In the rows, 128 means zero.
One turn or mirror swaps these rows in pairs. Which row does each one swap with?
The rows were stretched afterwards, more along some directions than others.
Zar: [144 147 135  98 103  80 137 156 114  92 129 140 160 109 131 115 126]
Lunim: [131 158 138 125 105 111 124 163 140 120 134 126 125  69 111 115 105]
foga: [143 152 140 100 102  81 138 161 118 105 130 140 147 108 139 114 127]
sino: [147 148 154 143 112 127 144 135 145 122 124 108 131  71 112 133 101]
zulo: [148 155 112  98 123  90 113 156 155 150 122 124 143 142 151 144 102]
supu: [145 183 140 102 123 100 116 166  90 130 100 120 155  87 136 106  90]
Bunu: [123 198 148  94 133 156 121 152 105 161 112 107 144  81 131 135  73]
Doduf: [163 134 134 143 117 107 110 152 140 139 109 127 148  92 135 130  94]
lenu: [162 140 146 127 116 101 128 142 116 103 107 132 171 105 126 110 113]
kude: [144 148 116 105 130 129 130 162 155 109 125 116 147 130 121 152  97]
ketu: [146 176 142  96 127  95 114 159  84 129  91 115 165  89 134 112  92]
Puz: [166 136 141 135 118 104 122 148 132 125 108 131 164 109 133 119 105]
tosim: [149 155 115  97 124  94 119 153 151 144 121 119 147 141 153 141 106]
gadok: [159 119 137 139 127 100 103 150 143 161 101 128 125 105 142 141 102]
rumo: [159 136 140  95 151 114 123 134 114 107  92 102 139 129 112 137 122]
nelib: [160 150 161 124 117 126 148 133 123 131 102  98 123  83 131 128  91]
Gub: [123 194 153  92 130 155 122 155 101 147 116 107 140  73 125 137  74]
bizev: [119 192 148  93 134 156 125 155 101 159 113 111 141  81 130 133  71]
lifat: [151 158 115 100 127  93 111 156 150 152 124 123 146 144 158 136 107]
gige: [135 144 146 142 108 124 135 145 146 116 139 119 126  75 112 123 109]
pano: [151 175 158  96 143 149 121 143 115 129 107  89 138 104 113 152  96]
razo: [139 163 132 120 103  94 119 172 136 122 129 136 127  73 122 107 104]
sobil: [149 137 163 142 113 123 139 137 143 121 124 104 116  80 114 139 105]
kupus: [113 178 118  92 119 158 122 164 122 143 140 136 135 112 119 112  66]
gekas: [162 159 133  87 113 112 106 175 124 156 130 143 103 119 143 112  91]
tobof: [152 119 122 117 135  92 114 143 134 163  92 127 127 113 150 133 111]
Kanu: [171 162 151  96 108 123 123 163 108 135 124 128 101 109 139 105  81]
Kasa: [155 133 125 141 126 103 107 146 148 165 105 131 136 101 141 129  99]
Fuzul: [138 165 140  99 115  87 129 174 134 149 130 123 115 106 144 145 109]
duso: [119 190 153 100 138 160 129 151 105 156 113 108 140  83 124 140  74]
sunu: [145 163 114  98 128  98 116 154 153 156 125 121 150 136 152 140 104]
Fuz: [162 114 131  94 150 100 115 138 113 108  97 113 131 134 119 141 134]
suv: [169 146 166 107 115 129 144 145 106 119 103 104 114  94 126 131  90]
lifo: [142 162 153  91 140 110 118 132  78 141  85 105 165 120 134 139  99]
Lovu: [146 160 118  90 124 110 101 167 142 175 138 142 120 140 147 124  96]
sili: [162 129 144  96 146 116 119 133 111  97  97 102 136 129 109 144 121]
vaga: [164 141 149  94 147 122 123 134 109 108 100  98 140 129 112 136 122]
larip: [162 160 136  91 109 113 116 172 125 151 126 145 104 118 144 107  85]
mig: [161 154 138  98 112 116 113 175 128 148 133 143  95 119 143 113  87]
Pume: [152 112 120 103 142  91 115 145 124 149  99 125 119 138 139 130 122]

tosim pairs with bizev
lifat pairs with Gub
Lovu pairs with pano
Puz pairs with Lunim

